Turns in one plane each, and the order they were made in; the first pair answered
B (before => after):
[ 11.5 -18.5  -9.0   3.7  -0.7 -28.2   0.7 -10.2] => [ -9.1  11.0  -6.2  -1.1  -1.8 -29.9   0.2 -19.6]
[  8.8  -2.7  -2.6  23.5   0.8 -17.2   9.3  13.9] => [-11.3  23.1  -0.7  21.3   3.0 -14.2   4.4   2.1]
[ 9.7 18.0  2.6  8.2 -2.4 -6.8 -6.3 -1.5] => [ 16.8   7.6  -1.5  13.3   0.0  -2.8 -12.2   2.2]
L (before => after):
[ 18.5 -39.3  15.9 -30.0  -0.3 -22.1  11.3  18.1] => [ 22.1 -34.8  17.2 -26.0  -3.5 -25.1  14.0  19.5]
[ -0.3 -38.5 -16.2 -24.0 -22.1 -23.7 -40.9 -14.4] => [ 20.7 -38.6 -17.7  -4.6 -26.9 -33.0 -36.3  -5.0]
[  0.8  14.1 -10.9  12.3  11.7   0.5  43.5 -11.4] => [ -6.2  15.3 -11.1   5.9  13.5   1.7  43.2 -12.3]
D (before => after):
[  9.6  -9.9 -17.7  23.0   4.8   0.3  22.4  -6.5] => [-12.0  -7.7 -18.4   6.0  13.6   7.6  24.2 -14.8]
[  1.9  -4.6  22.1 -21.6  -6.2   2.1  -3.0  16.8] => [ 10.9  -6.9  21.8 -15.8  -4.3  -2.3  -2.1  18.0]
[-14.1   3.8 -12.6 -17.0 -14.7  24.3   4.0 -19.0] => [ -9.3   9.2  -5.3 -15.4 -24.7  20.7 -14.9 -12.4]
Z (before => after):
[-2.8 -4.3 -8.6 -3.3 -0.1  7.1 -1.8 -4.2] => [-5.5 -4.5 -6.8 -4.8 -3.4  0.1 -3.2 -7.4]
[ -2.0  -5.7  19.8 -31.2  -2.8 -20.9   0.7  -5.8] => [  3.8   2.2  22.9 -21.0  12.0  -8.4  25.6  -0.6]
[ 38.2 -25.0  12.0  -6.1 -14.8  -6.3 -11.2  14.7] => [ 40.8 -14.8  16.8  -8.8 -15.7 -11.9   0.6  15.2]
Now pairs of rows:
Each pair is two turns apart.
[-33.8  14.1  -5.7 -11.0  12.3  12.2 -10.5  -5.1] => [-21.0  11.4  14.6 -25.7   5.8 -10.3  17.6   6.7]	B, B
[ 60.4 -30.3   9.4  32.3   1.5  -9.6  16.5  27.5] => [ 32.9 -62.2 -23.3  16.1  27.1  20.3  13.7   3.0]	D, Z
[ 18.2 -24.1  -2.9 -15.7 -14.6 -19.3  -6.2 -12.2] => [-12.3   6.4  -5.5 -21.5 -10.6 -14.8  -2.6 -28.8]	D, B
[-28.2  -8.0 -15.9 -13.6   9.6  19.4 -12.6 -20.2] => [ -3.0  -4.4  -4.4   5.4 -13.1   4.9 -46.4  -3.5]	D, D
[  3.9 -17.0  11.2 -28.6  -7.0 -10.4   9.5  14.6] => [ -1.2 -11.0  13.8 -29.4   5.6   2.4  16.4  16.4]	Z, D
[ 21.1   2.9  13.3  13.6 -10.6 -14.7   7.8  15.0] => [-1.5 -1.7  2.5 -2.8  9.6 -4.1 36.4 -4.4]	D, D
[-26.4  -6.3  -8.3 -26.9  -9.2  -6.8  -3.8   4.4] => [-19.1   5.7  -2.6 -17.1   9.3   5.4  29.2   8.7]	Z, Z
[ 9.7  9.4 14.6  0.8  2.7  1.8 15.0 12.4] => [ -4.8   8.8  -2.0   7.3   2.5  16.8 -20.8  -4.6]	B, Z
[ 18.4 -31.2  12.3 -24.5 -17.5 -17.9   1.6  17.4] => [ 10.2 -22.4  14.8 -27.7   0.7 -10.7  32.9  14.5]	Z, D
[-18.0  -4.7   3.4   7.1  14.9  30.3  19.6  -3.7] => [-20.6 -14.4   1.8   6.3   1.2  27.7 -26.2  -2.9]	Z, D
[  9.7  -7.3 -21.6  29.1  -2.4   4.3   2.8  -4.7] => [ -4.3 -16.6 -27.7  15.3  -3.8   2.7  -3.9 -13.8]	D, Z
[  1.0   8.9 -20.2  15.8  13.3  10.1  54.3 -14.9] => [-30.8   5.2 -26.0  -2.8  21.7  33.4  10.0 -27.1]	D, Z
[-26.7 -11.0   7.3 -30.8   4.8  -9.9 -39.3  -0.1] => [ -8.7  10.3  22.6 -26.7 -11.7 -33.4 -18.8  16.5]	Z, D
[  8.7 -17.8  -3.9   3.5 -10.2  -0.3 -21.2   0.4] => [ -7.7   7.9   0.8  -2.0 -16.2 -13.7 -16.5  -7.3]	Z, B
[-19.8  -5.3 -15.9   2.7 -11.4 -23.0   6.6 -26.4] => [-12.8   0.9 -12.6  16.8   3.6  -2.9  33.0 -21.4]	Z, Z
[  8.9 -26.0  -7.9   8.3   9.1 -12.9  30.3   4.7] => [-11.6  -4.5  -1.4  -6.2  11.2 -17.5  40.8   0.2]	L, D
[  8.6  29.3   3.0  10.4 -16.8  -4.2   4.2   3.3] => [ 8.8 17.5 -7.9 21.3 -6.0 20.5 -8.8  3.9]	Z, Z
[ 17.1 -27.0  -8.9  -6.0   4.1 -14.8  31.9   9.1] => [-29.1  -0.8 -20.1 -18.8  16.1   6.3  16.9 -17.2]	D, B
[  4.4  24.5   3.3  -1.6 -28.0 -47.6   6.2  -5.3] => [ 29.6 -13.3  -4.7   8.9 -25.2 -40.0   0.8   4.3]	B, B
[ 18.5 -18.8  11.0  -6.1 -11.3   0.0 -10.5  12.4] => [ 13.8 -26.1   2.0  -8.4  -0.3   4.0  14.2   3.6]	D, D
[-13.0 -14.0 -21.5   1.0   2.1  13.9 -28.7  -8.1] => [-29.6  18.4  -5.2 -16.1  -2.9  -2.4 -11.5 -12.3]	B, B
[ -4.1 -14.6  16.0 -11.3 -15.2 -39.8  -9.7 -39.9] => [-12.0  -2.5  -9.6  24.0  11.8   4.3 -18.0 -54.2]	Z, B
[-6.7 13.0 -6.7  4.3 19.8 14.8 17.4 -1.9] => [-15.0  -4.6 -14.9  -3.3   2.1   3.5 -23.5 -10.2]	Z, Z
[-19.0   2.1 -17.1   5.1   4.4  24.6 -27.8 -20.5] => [-21.0  25.8   1.2 -17.2 -15.3 -23.8   0.0 -20.7]	Z, Z
[  4.8  19.2 -21.8 -21.7   0.4  11.8   9.7 -12.9] => [ 10.4  25.8 -15.5 -18.3 -10.1   9.5 -16.1  -4.9]	D, D
[ 6.0 -1.5 10.7  5.9  9.8 37.9 -9.6 35.8] => [ 10.0 -10.3   7.7   8.6  11.2  38.1   5.8  32.3]	D, D
[15.1 40.9 20.9 15.8 -8.6 -6.5  2.0 13.3] => [ 16.1  15.2  -1.5  26.7 -13.4   3.8 -40.0   3.6]	B, Z
[-17.9  29.9  22.1 -13.2  -7.8  -2.7  -8.0   1.8] => [ 18.1  21.2  20.5  11.9 -21.0 -16.7   0.3  15.9]	D, D
[-23.2  -0.5 -16.5 -34.9 -12.0 -25.7  -1.9   1.4] => [-24.9  23.0  -0.4 -34.4  -5.0 -20.1  12.9  10.3]	Z, D
[ -9.8 -12.8  19.4  -9.3 -10.0 -22.1 -32.1   4.8] => [-16.3  14.8  16.9  -1.7 -12.5 -24.2 -25.1  -4.8]	D, B
[ 2.6 -8.1  1.1 -5.9 18.1 10.4 35.1 29.7] => [-27.4   4.7 -20.0  -2.9  19.5  32.8  -9.7   7.4]	B, Z
[  1.9   3.7   1.9  -9.4  -5.9 -23.9  10.3  14.2] => [ 13.1 -18.6 -10.1   4.1  -4.4 -13.0  -2.8  15.2]	B, B
[ -4.1 -33.3  -4.9 -29.1  10.6   7.0   3.2  -6.0] => [-14.7 -15.0   7.3 -41.0   4.1  -1.3  -4.1  -3.9]	D, B
[ 17.4 -32.4  -5.9  -8.3 -11.9 -21.2   1.4  15.2] => [ 12.9  -9.3   9.2 -15.3 -12.8 -31.7  21.6  15.8]	Z, L
[-26.5  17.2   2.7  -2.5  -0.7 -15.6   3.2  -4.3] => [-21.9  25.4   8.2   3.9   2.7  -4.0   1.4   1.6]	Z, D
[ 11.6 -22.6  14.3 -26.5  18.1  24.4  16.2  11.3] => [  3.8 -11.7  22.0 -32.4   9.7  26.1 -11.5  15.0]	D, D
[ 10.0  -0.4  15.7   0.5 -26.2 -45.8  11.2  -4.9] => [ -6.3  -4.0   7.0  -8.4 -14.1 -38.9  36.2 -18.1]	D, D
[-16.3  53.6  31.3 -12.3  -3.5   4.8  -9.7   5.9] => [-14.6  40.5  18.5   5.1  14.3  39.8 -23.7   6.8]	Z, Z
[ 40.1  -9.7   6.7  19.6  -0.8  -1.8 -12.5  30.2] => [ 40.9 -25.0  -3.2  17.7   4.4  -4.7  15.8  20.6]	Z, D
[ -2.9   7.0   3.9 -11.6   4.8 -22.6  17.2  -0.1] => [ -7.7  12.0   2.5 -12.5  20.3   1.5  13.3   0.8]	Z, D
[-17.0  24.4 -11.5  -1.2  -5.3  -3.4  -1.1 -11.1] => [  0.5  14.0   4.7 -10.8 -11.1 -17.8  18.6   1.3]	B, B
[ -3.9  22.9  -9.1  20.2   6.8  15.7 -11.8  -6.8] => [-4.7 35.2  7.6  6.2  2.3 -4.0  8.9  1.4]	B, B
[ 16.0 -41.2 -12.1  11.2  19.3  15.5   7.7   2.5] => [-5.6  5.7  8.5  0.6 31.7 24.7 33.0  0.6]	B, Z
[18.8 13.1 13.8 12.4 15.3 10.8  4.6 18.3] => [ 13.8  -4.5   0.9   3.2  -0.9   2.8 -34.7  10.2]	Z, Z
[  2.8  20.8 -12.1  21.3  -8.8  -3.2  12.4  -6.8] => [  8.7  14.9  -8.1  19.0 -10.7 -10.3  22.1   0.8]	B, B
[ -2.6  26.3   4.5   6.6   3.4  -1.7 -31.5   8.8] => [ 19.2  -1.9   2.0  15.7   2.3  -2.8 -28.1  19.2]	Z, B
[ 12.6 -40.4  -2.4  -8.3 -13.1 -21.4 -19.9  11.2] => [-28.4  18.9   2.5 -24.8 -10.7 -25.6   4.2 -11.8]	D, B
[ -8.9  -7.0  14.0 -25.0  20.5   8.9   1.1   9.6] => [  5.1  -6.5  22.5 -13.3   7.7   0.1 -17.6  20.6]	D, D
[-16.5 -12.5 -11.8 -27.9 -20.6 -32.1   0.2 -21.0] => [-22.9  14.5   7.0 -32.1  -7.6 -21.8  24.0 -16.7]	Z, D
[  2.4 -19.8 -16.1  -0.6   7.1 -15.7  49.4 -14.7] => [ -3.6 -43.2 -34.3   6.2  13.0   7.0  14.6 -18.1]	Z, Z
[ 19.5 -39.6   1.8  -1.6   7.9  17.6 -23.2  21.3] => [ -1.7  22.3  31.1 -18.9  20.0  14.5  24.2  20.8]	B, Z
[ 1.4  8.9 -0.5 41.2 -4.1  4.5 24.1 -1.1] => [-15.9  -8.2 -13.3  33.1   4.6  24.7   3.6 -12.0]	D, Z
[-6.1 21.2 -0.1  8.5  8.8 21.3 -8.3  1.0] => [-3.8 25.9 12.8 -1.4  4.4  5.3  9.5  9.0]	B, B
[  5.0   6.4 -16.2  21.5 -11.6   2.1 -14.8  -7.3] => [ -7.5  15.5 -10.2   4.5 -17.9 -11.5 -12.9 -13.3]	Z, L
[-21.9  33.0 -11.0  17.9   6.3   5.8  13.9 -14.3] => [-27.1  16.3 -22.2  16.5   1.9  10.4 -17.7 -19.7]	Z, Z
[-33.3  30.0   6.3  -6.1  16.4   6.1   9.7 -20.9] => [ -4.4   4.8  24.5 -18.1   8.5 -18.4  40.7   1.6]	B, B
[ 23.3  14.5  -2.8  27.9 -10.7   6.9  -3.5  13.6] => [10.0 28.9 -3.0 17.4 -2.4  4.3 28.9  3.7]	D, B
[23.2 25.3  6.3 17.0 -9.6 -2.9 11.1 20.2] => [30.0 11.3 -2.5 25.2 -7.7  4.6  3.9 21.1]	B, B
[23.5 26.8 -2.5 10.0  3.6 -3.5 21.5  0.6] => [32.6 10.5 -6.6 17.3  5.5  2.0 18.8  4.7]	B, B
[  7.2 -27.6 -12.3  10.2  15.9   8.4  21.5 -10.3] => [-11.0 -32.2 -16.4  -4.6  10.5   9.9  -4.2 -17.2]	Z, D
[ 6.6 22.9  6.2  9.1 16.7 19.3  2.0  4.0] => [ 18.3  -8.2  -2.7   8.0  11.2  15.9 -19.1   7.1]	B, Z
[ -1.1 -15.5  -5.7 -13.6 -14.7   7.7 -27.4  -7.4] => [-14.3   3.2   1.0 -21.1 -15.0   4.9 -24.1 -11.5]	B, B
[ 19.3   6.3  -2.9  16.7 -10.1 -22.2  25.4 -12.7] => [ -5.1   5.5  -6.1  -3.9   3.5 -13.3  34.6 -26.3]	D, L
[-6.8 25.4  1.5  3.0 12.6  7.5 24.4  0.2] => [-10.6  -1.7 -14.1   3.2   7.0  22.5 -23.1  -5.8]	Z, Z
[  9.0  15.5  11.0  -5.3 -15.3  -7.2 -13.0  12.0] => [ 18.8   4.6  -4.4  13.1 -13.5  -2.0 -12.9   8.6]	B, D
[ 39.2   3.9   8.3   4.1 -16.8   5.4  -8.2 -10.5] => [ 17.4  28.8   4.4  -1.9 -11.1   5.6  14.0 -25.8]	D, B
[23.8  1.6  2.9 19.2 14.8 13.8 34.8  9.6] => [16.0  1.5 -8.7 29.9 17.1 26.7 20.9  0.6]	B, B
